Each path below is one point turned by a fixed rotation once a step. After each direction that follows a path, write how fast that rotation turns it, in degrees a step (0 if it stays still).
Each turn is a multiple of 5 degrees from 10 to 175, or 0.
Each row of a path follows its step; steps can be skipped.
path 1
step 1: [ -7  -8   3   0  -1  -8  15 -12   9   6 -10  11  -4   5  -1  -6  -6  -4
 -10  -2   0  -7 -12   6   6 -19   3   1   3   1  -9   1   0  -6   4   2
   0   3  10  -8  -1   9   8   0   2  -1   2  -3 -11  -5  -8  15  -5   6
  -8  -5   2  -5  -3   0   4   1   7   1]
step 2: [  3  -5   2   1  12   2  10   8   2  -4  -5  22   4   1   6  -3   2  -7
   6   7   4  -3   1   4  -6 -22   1   1  -3  -6  -9   2   1  -3   7   2
  -6  -1   1  -1  -2   4   6 -12  -1   0   8  -4  -5  -1   1  10   7  10
  -4  -7  15   1  -4   2  -7   9  -5   0]
step 10: [  7  -8  -1   3   6  -7   1   2   6  -2  -8  12  13   2   3  11  -7  -7
  -6   5   5  -4  -2   1   0 -17   8 -10   0   6  -3  -2   5   1   4   4
   0  -1   1  -6   7  14  -5  -5  -3 -12  12  -3   7   2  -1   3   5   8
  -6  -4  -2  -3   3  -9 -12  -5   0  17]
step 18: [  1 -10   4  -1   4 -11   9  -6   5  -6  -2  11   9   3  -7   2 -15  -5
  -5   1   4  -1   1   3  -1  -8  -3  -9  -8   0  -1  12  -6   3  -6  -8
  -5  -9   4 -19  -3  13   1  -4   3  -1   0  -3   7   5   6  19   6  11
  -1  -3   8  -2   1  -4   5   6   3  -1]
step 22: [  4  11  12   9  15   0   8  -6  10  -3   2   9  -4   6   6   2   8   0
 -13   4   0 -14   5   5   6 -14  -4   3   6   1 -14  -9  -3   3  -1   8
  13   4   4  -6   6   2   0  -7   3  -8  -7  -4   0   3   7   0  -1  -1
   7  -3   3   2   1  -7  -4   3 -12  -3]
step 24: [ -5  -8  -4   1   3  -9  16   0   6  -2   3   3  -1   4   4  -4 -10  -9
 -11  -8   4 -11   9   1  -6  -1 -10  -2 -19   6  -4   6   3   4   1   3
  -2  -1  -4  -2   6   6   1  -7  -6   2   1  -5   5  17   7   2   2   9
  -2 -15   2  -2   5  -9  -1   0  -6 -12]
step 26: [ -3  -3   9  -5   5 -17   5   5  -2  -9   4  14  -1   0   7  -1  -8   1
  -6  -1   2  -4  -5  -3   0 -10   5  -4   0  14   2   8  -3  -6 -10 -11
  -1   1  -1  -3   6  14   3   3   0 -20   8  -7  -1   5  -4   3  -6   0
  -6  -2  16   3   2   1   3  -4   9   3]
step 28: [ -8   7   3   3   6   1   4 -14   6 -11   5   9   0  10  12  -2   0  -7
  -2   9   7  -4  -2   4  -1 -20   1   3   3  -2 -15   2  -2   6   5  -1
  -3   7   1 -12   5   6  -1  -1   1  -6  -1  -1   1  -7   8   5   1  11
  -5  -2   2  -2  -9   2   4   3  -6  17]
Speeds:
[ 1  3 -3  3  0 -1 -1 -1  0 -1  1  4 -2 -1  1  2 -1  0  0  2  3 -1  1  1
  2  3 -3 -2  0 -1  1 -1  1 -1  1 -2  2  0  1 -1 -1 -1  0 -1  2  2  0  0
 -1 -4 -2  1 -2  2  1 -2  3 -1 -1  0  1  1  1  0] | 70
[ 1  0 -1  1 -2  1  5 -2  2  2  0 -3  1  3  0  0  4  0  0  0  0  0 -1  1
  1  2  1 -1  3  2 -2  2  1  0  0  1 -1  1  0  0  2  0  0  1  3  0 -3 -1
  1 -2 -2 -1  1  0 -2  1  2  0 -2  0  2  2  1  2] | 135
[-2  1 -3 -1  0 -1 -2  2  1 -3  0  0  1 -1  4  0  1  1 -2 -2  1  0  0  1
  0  3  0 -1 -1 -1  1  0  2  4  1  1 -2  1  1 -1  0  0  1  0  0 -3  1 -3
  0  0  2 -2 -4  0 -2  0 -1  0 -1  0 -1 -2  0  5] | 20
path 2
step 0: [ 14   3   2   3  -8  -6   2  10  -3   6  -6  -7  -6   5  10   5  -8  10
   3   5   8  -5   5   2  -4  -4   8  -5   9   9   3  -2  -5   2   3   4
  -4   1  -1   4   5  -2   7  -5   2  -8  11 -10  -3  -7   1   5  -5  -3
  -3  -4   3 -12   2   2  -3   6 -17  -1]
step 8: [-12   6  -6   8   2   4   2  -6   9  -4  -1  -3 -10   6  -4 -10  -6   5
   7  -7   1  13   3   9   3   4   2  -5  -1  13   4  -9  -3  -5   4   4
  -6  -2   0  10   4   1   4   3   4   2   3   2  -5 -11   4  -5  -3   3
  -3   1   6   7 -10   1   2  11 -14   4]
step 14: [  7   1  -3   1   0   9   2  -1   3   1   0   5  -1   6   1  -7  -6  15
  -1 -10   0   6   5   3  12   2   0   0 -12   6   2 -11 -11  -5  -5  10
   0  -1   6   5  18   8   4   6  -5   4   6  -9  -4   5   2   0   2  10
  -9  10   3  -3   1   1  -3  -3  -3   5]
step 18: [  2  -8  -5   9   4  -8  -2   5  -9   2  -7  -2  -8   1   4  -1  -4  15
  -1  -4  -2  -5   8  -1   6  -7   5  10  12  11   2   4   0   6 -16  -3
 -14  -1   9   4   7   1  -2   6   1  -4   2   7   1  -4   0   3   3  -4
   0   3  -5  -7   3 -10   4   2  -4   6]
step 19: [  9  -1   0  -3   0  -4  -2   1   5  -3   7  -3  -1  -7  10 -11  -5   4
   6  -9  -2   2   4  -3  -4   3   7  11  -3  -2  -6  -2  -1   5   1   2
   0  -4  14  -5  15   6   2 -10  -2  -5   2   4 -10  -2   1  -5  -6   7
  -8  15   3   7  -8   4   0   7  -9  13]
step 24: [  3  -1  -2  17   3   1   3   7   3  -3   8   4  -8  -5   4   3  -1  -3
   6 -11   2  -1   3   7  -2   6   1  17   5   7  -8   5   3  -1 -12   0
  -5  -5   3  -5   3   5  -3  -2  16   4   7  11   3   3  -8   5  -2   5
  -7   7  -2  11  -2  -8   1   2  -1   3]
step 26: [ -9   3  -1   8  -2   0  -4  -5   5  -2   0  -5   2   6   3 -12  -5  12
   2   3  11   7  -4   5  -8   1   4   0   1   4  14   4 -16   7  -8   3
  -7   0   1  -8 -10  -3  11   5 -11  -3  -4  -6   0  -1   1   2  -7   8
   1  -3   1  -2  -1  -9  10  -2 -10   4]
step 30: [ -2   5   3   0   6 -11  -4   3   5   7  -2  13 -10  -7   2   0  -1  -4
  -3  -6  -1   6  -8   0  -1   1 -13   0   4   4   1   1  -6   5  -8   7
 -11 -12   0   4   1   7  10  -2  -4   1   4  12   5   4  -1   5 -10   0
 -13   6   4  10  -7  -4  -5   6  -9   1]
Speeds:
[ 0  2  0 -2  0 -3  2 -1 -3 -2  1 -4 -1  0  0  1  1  1  0  1  0  1  0  0
 -3  0 -2  1  0 -1 -2 -1  3 -1  1  0  3  0  0  0 -1  1 -2 -2 -2 -2 -1 -1
 -4  0  1  2 -2  0  2  2  1  0  0  4 -1  1  0  0] | 175
[ 2 -2  0  2  1  2 -2 -1  0  2  2 -1  2  0  1 -1  1  3  1  1 -2 -3  0  0
  2  0  0  1 -2 -3 -2 -1  2  3  1  0 -1 -2 -2  0  3  1  1  0 -2 -2 -2  1
 -3  2 -1  1  2  2  1  2  2  1  0 -1  2  0  3  1] | 85
[ 2  2  1  2  1  1  1  1 -2  0  0  0 -1  2 -2  3 -2  2 -2 -3  0 -2  2  2
  1  0 -1  2 -1  1 -2  1 -2 -2 -1  0  2 -1  0 -2  0 -2  1  1  2  1  0 -1
  0  1 -3  2  1 -1  1 -1  0 -1  2  3 -1 -1  4 -1] | 100
path 3
step 1: [  6  -1 -10   4   0   2  -8   0   0 -13   3   9  -2  -2  -3   0 -13   2
  -5  -7  11   6   0  16  -5  -2  -9  10   4   3   4  -3  -4   6   1   2
  -5  -4  -9  -3 -15  -7   3   7   1   7  13  -4  -4  -2   0   3  -8   5
 -16  -5   7  -3   4  -2   2  -7   7   1]
step 4: [ 11  -3  -3  -2  -4   5   6   0  -7   1  -5  14  -3   0 -10   0  -6   0
   8  -2   7  -2  -4  13  -3   6  -1   7  -4  11   7  -5   0  18  -4 -11
  -5   3  -5   0   2   0   6  13   9   8  -3   0   4   1  -5  -9  -3   2
  -8   0  11  -7   5  11   4  -5  -3  -6]
step 7: [  4   7  -7  -7   8   1 -17   0  -2  -8   7  -3   5   2  -9  -4  -1  -6
   4  -6   9  -1   8   6  -8   5   2  14  -5   3   1 -10  -1  11  -5  -2
  -3  -4   4 -11   1  -5   5  -1  13   1  -5   2   6  -2  -3  -2   6  -4
 -20   7   7  -7   5   8  -1   5   3  -3]
step 10: [ 12  -7  -2   4   2   1  -2   5   3  -9  -3  -3   3   9  -8  -1   5  -2
   5  -9 -10  -3  -1   8  -9   3   6  12  -4   5  -6 -13   2  -4   6  -5
 -13  -3   5  -1   1  -2  -6  14  14   3   6   0   6   3  -3   1  -8  -7
  -8   8   9   2   4   6  12   6   1   1]
step 11: [  4   1  -9   3   4   3  -2  -7   2  -4  -4  -6  -2   0  -4  -8   1  -9
   1 -12   4  -2   4  -4  -9   1   5  17  -9  -5  -1  -3  -1   5   4   6
 -10  -5   7  -1 -11   5   3  11  -6   2  13   7  -1  -6  -8  12 -16  -7
   3  -4  13  -2   1   6   6  -3  -2  10]
step 22: [  3   2   1   0  -4   1  -5   8  -1  -5  -1   5   1  -1  -4   0   1  -2
  -3 -21   2   0   7  -3   2  -2  -7  11   6  -2   8 -11  -4  15   5  -4
 -13  -5   2  -5  -7  -1   8  21 -11   4  -2  -3  -2  -3  -6   4  -7   0
  -6   5   9 -11  -5   9   0  -1   2   1]
step 24: [  7   3  -2   9   5 -11  -3   9   6   7  -2   5   5   6  -2   1  -3   5
   2  -6   2  -2   1  11  -1   4   1   2  -8   1   9 -11   5  10   0  -3
  -5  -2   4 -16  -6   1  -7 -10   0   3 -12  -4  17  -3   4 -13  -9   8
 -10  -3  11  -6  -1   1   4  -4   5  -4]
step 25: [  3  -1  -4   1   9  -3  -2  -3   4   4  -9   7   6   7  -6  -4   5   0
   1  -8  -2   2   4   0  -4   5   6   7   3   4  -3  -6   3  21  -1 -11
  -1   3   7  -5  13   3   6   5   0   5 -11   2   6  -2  -2  -3 -15   9
   0  11   4  -7   3  16   5  -3  10   4]
Speeds:
[-2  0 -3  3 -2  0 -1  2 -1 -2 -1 -1 -1 -2  1  1 -1 -1  1  3  3 -2  1  5
  1  0  2 -1  1  0  1  1  2  1  1  1  0 -1 -1 -1  0  2 -1  1  0  0 -1 -1
  0  0  4 -2  0 -1 -1 -2  0  2  2  0  1  4 -2 -2] | 125
[ 1 -3  0  3  1  1  3  0  1  1  4  2  1  1  0  0  2 -1 -2  2 -2  2  0  3
  1  1 -2 -1  0 -2  2 -1  1 -3 -1  3  1 -2 -3 -2  1 -2 -2  0 -1 -1  1  1
  1  2 -1  0  0  2  1 -1 -2  1 -2 -1 -1  0  1  0] | 100
[ 2  1  0 -1 -2  1  1  1  1  0 -1  0  3 -1  1  2 -1  0 -1 -1  1 -1  1 -1
 -1 -3  1  0  3 -1 -2 -1  2  2 -4  3  1  0 -1  0  0  1  0  1 -3 -1 -1  3
  3  1 -1  3 -1  0  3  0 -1  1  2  1  0  2 -1  4] | 125
[ 1  0  2 -1 -1  3  3 -4  0 -1  0  1 -1  1 -1  3 -2  2  0 -1 -1  3 -1  2
 -3  2  2  1 -1  2 -1  2 -1  1  0  0  2 -1 -2  0 -2  0  1 -1  0  0  0 -1
  1  1  1  0  3  0 -4  0 -4 -1  3 -1  0  2 -1  1] | 130
